Here are some points:
6;7;23;-4;4;-2;4;-14
26;-6;0;3;21;-7;6;-22
16;13;-4;31;24;10;-5;-15
18;0;7;1;0;3;0;-21
14;21;24;-37;12;-5;-2;-23
8;-4;24;-1;-8;-6;-6;-10
24;22;20;-14;15;1;4;-32
31;12;9;0;28;1;2;-22
14;29;10;-3;4;1;-9;-38
19;22;27;-19;17;-1;5;-17
17;40;17;9;36;11;-4;-33
18;17;22;-23;18;-1;-5;-16
-7;-13;19;-28;-26;-22;-7;21
18;21;25;17;10;7;4;-44
4;23;25;45;6;10;8;-15
18;9;14;-2;9;6;7;-25
0;3;14;-38;-8;-8;0;-7
11;-1;-4;25;19;5;11;-10
3;-29;-8;-18;20;-15;9;17
25;33;30;-10;23;8;-7;-33
21;32;28;0;-4;14;-11;-26
8;38;25;-6;17;5;2;-32
5;-13;9;-31;-10;-11;-14;25
2;16;7;-52;7;-9;-11;-20
27;23;11;14;27;14;3;-30
40 more points follow, each with its number after it:
-29;-66;-32;-39;-50;-22;-11;74 0
-50;-58;-53;102;-40;10;7;106 1
-1;-13;24;-18;-20;-14;-9;7 2
25;16;28;-14;11;-2;1;-34 3
1;23;2;-22;15;6;11;-31 4
6;24;25;12;-16;9;-8;-5 5
10;15;23;13;12;11;-2;5 6
13;-7;26;-11;0;-3;-8;2 7
16;15;11;16;31;2;-4;-13 8
14;27;31;7;10;1;-3;-39 9
13;16;39;4;-5;-4;0;-16 10
20;26;21;10;18;7;5;-48 11
15;25;37;-5;10;-1;-2;-29 12
11;24;26;-8;4;8;1;-35 13
14;4;13;23;-6;0;0;-16 14
24;-1;-2;10;20;0;-3;-1 15
25;29;22;-24;6;-2;3;-35 16
0;4;6;14;-21;7;-1;-5 17
-91;-124;-127;-64;-66;-31;10;127 18
-6;-6;31;-12;-19;-3;0;-2 19
-30;-27;-29;-47;-27;-17;-9;34 20
-16;30;11;14;4;17;6;-33 21
-3;-29;-36;36;-13;1;-1;8 22
14;46;13;7;41;13;8;-23 23
18;19;28;-32;14;-4;1;-30 24
14;13;25;-5;-3;-1;0;-28 25
13;13;16;-29;18;-9;-4;-21 26
-17;31;-13;23;-9;28;6;-21 27
1;-8;13;0;-33;-6;-11;19 28
6;-2;23;36;1;4;0;-17 29
11;6;1;-35;26;-11;5;-24 30
14;8;18;13;8;4;6;-27 31
-8;-26;21;-4;-36;-13;-3;19 32
-21;-45;-30;-26;-22;-14;3;27 33
21;25;21;4;9;-3;3;-31 34
-27;-44;1;-46;-45;-20;-8;63 35
19;21;12;-27;9;3;3;-34 36
8;-23;17;-17;-17;-19;-11;17 37
13;-1;27;7;3;-6;-3;-18 38
9;41;-11;21;56;18;6;-22 39
Which two of these numbered points are nearest to each point below, ignoring the 3 directions in which the first points spread most? Their numbers follow each, nearest first.
-76;-86;-115;116;6;6;6;127 > 1 18
20;27;11;-10;51;-8;9;-4 > 23 6
1;32;-6;-44;33;-6;1;-20 > 39 21
-1;-16;-22;-2;0;-1;9;-10 > 33 17
12;14;30;-5;19;5;4;-34 > 19 29
14;18;16;-5;1;6;1;-33 > 36 13
-127;-127;-127;34;-127;-44;-12;127 > 18 27
1;38;23;-5;15;4;3;-32 > 30 26
3;-25;6;-26;-17;-21;-13;44 > 15 5
-115;-118;-127;-81;-75;-29;-6;127 > 18 27
3;4;15;21;-9;6;6;-3 > 13 36
-50;-36;-127;74;32;34;44;20 > 18 27
21;15;21;-24;15;-8;-9;-6 > 15 8
-1;-17;-17;-25;1;-9;-10;18 > 0 17
-45;-48;-54;-75;-27;-30;-12;90 > 1 20
-11;-38;18;2;-42;-16;-1;26 > 32 25
17;29;19;-4;10;0;2;-44 > 11 30
-79;-106;-93;21;-108;-9;3;111 > 18 27
23;11;24;-6;3;2;-5;-32 > 25 3
-73;-73;-103;-79;-45;-26;0;122 > 18 1
18;12;30;-9;1;-8;3;-29 > 3 25
